One vector is turned by the same rotation once a tick. Each row is the vector after some number of ticks, and that number follows the row.
The counts run from 0 to 176.
[13 24 7 -2 -18 -16 -12 -9 6 0 12 13 -11 21 5 -7 13 20 22 27 41 8 17 -4 -9 -14 -5 -14 10 -10 14 -23 -40 -1 -1 5 37 -18 2 7 -18 -1 -36 27]
61
[-3 -16 15 19 26 9 17 8 0 9 7 7 -9 -4 -4 -26 -20 23 29 -5 -11 10 13 9 0 -4 -30 -11 -18 -35 -23 -4 53 -11 -13 8 6 8 -11 -2 -9 25 -22 -4]
21
[30 -23 3 -3 2 29 -3 -22 5 43 24 9 -9 37 -4 3 -3 30 17 10 -6 -2 -37 -11 -15 -9 -26 -7 -7 -14 13 -5 22 -8 -3 -2 14 -7 0 -1 -20 22 -22 -3]
169
[-19 -10 18 16 -12 -7 34 19 1 0 12 2 -20 -7 -11 -6 -2 -8 7 -3 -34 8 14 1 4 4 -3 -6 -5 1 0 20 24 -15 -47 -25 6 37 -1 -8 -34 12 -29 -18]
155
[12 -26 -8 -8 15 -8 13 4 3 8 -32 -14 18 -1 -4 -15 -7 40 -11 -6 48 -5 -11 45 26 13 -8 -6 -6 -1 -2 -17 7 -21 -11 -25 -2 -1 1 -10 -18 -6 -11 -9]
2
[15 -8 31 -8 -4 -12 -26 22 26 36 -10 -3 -16 -3 -35 -8 19 -8 11 7 -2 -11 5 -24 13 4 14 -21 24 -11 9 -12 14 -14 16 25 22 -6 11 3 -28 -12 -19 5]
107
[26 -19 -5 6 6 11 10 -25 -12 17 35 11 6 47 1 -10 -25 17 -7 -9 6 -2 -36 7 -10 -19 -40 8 -25 -4 -5 -4 16 -26 -9 -7 2 -18 -4 6 -17 17 -9 11]
37
[-12 -24 -10 -5 -15 -4 -5 -2 15 9 -9 -18 -4 10 24 49 -15 -12 5 -2 4 8 -9 -1 -3 -5 7 -25 21 21 41 11 -33 3 -4 -7 19 31 15 25 -19 12 -15 -20]
143
[14 -26 -3 -3 -1 18 24 -5 3 27 21 -8 8 23 2 -12 -17 33 -22 -20 9 6 -41 10 11 -11 -18 9 -4 10 11 -12 17 -36 -5 -29 -24 -3 20 9 -20 10 10 -1]
167
[18 -7 11 1 -6 4 17 -33 24 15 23 -36 12 14 -1 4 -3 35 -9 -5 27 14 0 8 13 -37 -5 -17 -20 -2 8 -15 -15 -16 27 -8 -7 9 18 31 -11 0 -16 -14]
34
[-2 -8 1 19 26 -8 10 19 -16 18 -18 0 36 14 -6 -4 -14 9 20 -8 15 -19 23 7 17 -25 -4 -12 -12 -42 -11 -20 21 -13 35 -2 13 3 -13 33 -2 10 -12 13]
49
[0 -1 -8 20 -4 -2 34 19 -14 11 -8 16 1 4 -28 -11 9 4 12 14 -9 -23 23 -7 6 16 -9 0 5 -8 14 17 21 -6 -59 -23 12 2 14 7 -37 6 -22 -2]
25
[8 -21 4 -18 10 9 20 2 10 -5 9 -49 1 5 35 -18 -29 -6 15 -25 4 6 -10 18 16 3 19 -11 -29 -3 -4 -11 0 3 1 -7 -22 35 0 1 -18 39 4 -14]
149
[10 -9 -10 5 6 4 36 -26 9 20 32 -18 12 39 5 -17 -16 20 -27 -17 11 0 -33 3 -3 -20 -22 11 -29 12 -2 -2 2 -34 -8 -20 0 5 -4 15 -16 17 -3 7]
36
[24 -33 -2 16 7 12 -24 -8 5 14 -15 2 6 13 2 16 -2 -14 -3 -3 38 -8 -9 -1 -3 -8 -3 -5 5 6 13 7 -10 -36 19 26 66 1 -18 6 -3 -9 -11 -24]
112
[-16 -5 -15 14 -1 -22 23 11 29 -2 -15 -19 18 11 -6 1 -3 -1 -24 -34 22 -20 35 3 12 -4 -2 -5 -3 16 3 9 -9 -31 -2 -7 32 12 -18 26 4 -37 -26 -2]
81
[-28 -5 13 -9 2 -23 -10 -9 24 -17 3 -17 10 3 16 8 -18 -21 -1 -14 14 19 17 -3 -11 -20 -2 -9 -26 7 -9 19 -8 18 -2 13 25 46 -37 11 -15 -9 -21 -13]
97
[11 -16 25 -16 9 5 -5 -5 27 -10 13 -19 -30 5 26 -24 -14 -3 28 -19 9 6 2 10 -9 22 -12 -19 -22 22 -7 -7 -9 4 -16 41 -8 -1 25 -12 -17 28 -13 16]
119
[39 -5 23 -22 8 -19 -7 9 -17 8 21 -2 -4 17 -20 -37 -19 -28 6 9 -20 -30 8 -17 -12 -10 -1 7 -17 -24 -3 4 12 22 -16 19 0 -19 0 -2 -26 26 -1 12]
72
[16 -3 30 6 15 -20 8 -6 -17 -23 8 -32 4 7 13 13 -23 -6 21 9 8 14 9 26 10 -18 4 -21 -14 -22 -15 -21 -18 -5 17 11 5 8 9 13 3 52 -15 -8]
16
[4 -32 -16 3 -6 14 13 -6 5 38 4 14 -11 38 -9 13 11 9 4 2 -15 -22 -24 2 -10 12 -19 -5 8 26 29 -1 9 -22 -25 -19 3 0 26 6 -28 14 -24 13]
8
[3 -2 6 22 23 0 15 11 10 23 -8 -19 21 -3 -4 -10 -8 9 16 -6 5 -3 36 -8 18 -31 1 -20 -17 -41 -4 -11 21 -1 39 19 15 13 -8 40 6 1 -16 6]
50
[-33 -5 4 -14 9 -34 4 -8 15 -25 -8 -21 23 14 7 -5 -26 -22 -15 -20 12 3 14 5 -7 -11 -7 6 -29 9 -21 14 -13 4 -26 1 18 36 -28 12 -22 -7 -8 -7]
98
[12 -28 -2 17 -3 0 -20 12 -10 17 -16 10 6 18 -14 18 -5 -14 -10 -10 30 -17 -20 1 8 -2 7 2 17 8 12 6 -8 -49 10 3 51 1 -15 9 -12 -17 -9 -10]
111
[40 0 34 -20 -2 -25 -18 21 -11 -11 34 -1 -18 0 -18 -31 -25 -28 6 2 -19 -4 21 -10 -3 -17 -5 -7 -1 -20 1 7 12 11 0 27 -6 -14 9 -8 -22 15 -8 5]
73
[3 -12 2 5 15 8 39 5 -8 -4 3 -23 18 15 14 -24 -12 10 20 -24 1 -14 0 29 11 0 -1 -2 -32 -17 -17 -18 23 -22 -8 -27 -9 25 -25 -1 -7 27 -14 -3]
19
[7 11 -3 -5 0 -33 -3 37 -6 1 -9 3 -1 9 -18 -24 0 -7 9 8 10 -16 13 -1 7 -1 12 1 23 -39 -5 -19 -2 -24 4 -8 43 -1 -44 -5 -23 -7 -31 15]
77
[13 1 3 15 9 -12 -5 -11 -9 14 -14 1 20 6 -8 5 -5 37 0 17 56 9 -6 10 17 -22 -7 -7 3 -20 4 -32 -17 -18 19 -10 17 -25 25 24 -17 15 -7 6]
32
[14 -28 -3 7 11 5 -22 -21 22 5 -6 -19 -5 2 13 12 -19 -8 -5 -4 39 19 -6 -2 1 -11 -7 -11 -2 4 16 13 -15 -17 18 41 52 5 -12 11 -3 -4 -19 -32]
113
[6 2 -19 -23 -12 -17 19 9 0 -6 29 -14 -16 26 13 -3 -34 -1 2 2 -29 -1 -6 -4 -21 -12 -18 0 14 -7 27 13 -3 24 -46 -24 -3 11 -5 -2 -31 23 -27 5]
41
[-18 -12 20 -21 -3 10 1 26 7 2 8 2 -25 19 27 -17 -8 -5 29 -37 -7 -5 -12 7 0 18 0 -8 -6 24 7 0 7 -1 -22 -12 -23 22 10 -14 -46 10 4 30]
121
[9 -34 11 13 23 -18 -10 6 -24 -1 -25 5 25 -15 -18 -4 4 -28 -2 25 31 -2 9 9 7 -3 8 -1 -23 -11 -14 2 5 -9 -6 23 35 10 -12 12 -23 24 8 -29]
129
[27 -15 10 -5 -10 14 -3 -26 13 31 32 -3 -24 21 0 8 -13 15 14 20 -17 21 -26 -16 -17 -21 -21 -10 3 -14 19 3 16 1 -8 9 18 0 3 0 -28 25 -33 -12]
170
[24 18 -7 -6 -28 -8 -3 13 -9 2 5 11 -14 19 -4 -13 -14 26 2 -6 36 -17 -4 -7 11 -3 -1 9 25 -3 33 9 -21 -1 -29 -37 20 -21 2 -8 -33 -20 -22 12]
59
[-14 -3 -13 -1 3 -29 30 37 -22 -17 -4 -13 16 0 8 -6 -11 -12 -6 -8 8 -5 26 23 24 -19 10 -8 17 -18 9 -13 -10 -12 10 -26 -4 18 -13 22 -14 14 -5 31]
47
[-4 -1 6 24 14 -7 25 6 25 11 10 -33 15 -14 -11 -20 -12 8 -3 -16 0 9 29 -16 20 -28 -1 -12 -15 -30 -7 9 26 -8 22 18 3 17 1 41 2 1 -16 -10]
51
[18 8 6 -10 -6 -31 -4 11 -34 -8 -1 16 -9 38 -1 13 -15 -3 33 12 -16 -28 19 12 -17 -5 -15 -12 15 -17 4 -6 -15 15 -19 -16 6 -9 1 0 -20 28 -34 25]
43
[-19 -16 20 5 -9 -18 2 23 -17 -2 -25 -2 23 3 -12 25 -4 -36 2 -4 8 -15 4 -5 14 -5 23 -2 -11 10 -1 13 -3 -9 -15 -24 16 48 -11 14 -33 4 8 -22]
127
[-26 -14 37 5 10 -1 -19 19 2 18 -8 18 -21 1 5 5 10 -24 41 15 -7 17 2 -22 -11 -6 0 -13 5 -12 -4 -4 13 2 -5 23 21 26 2 1 -46 28 -3 16]
124
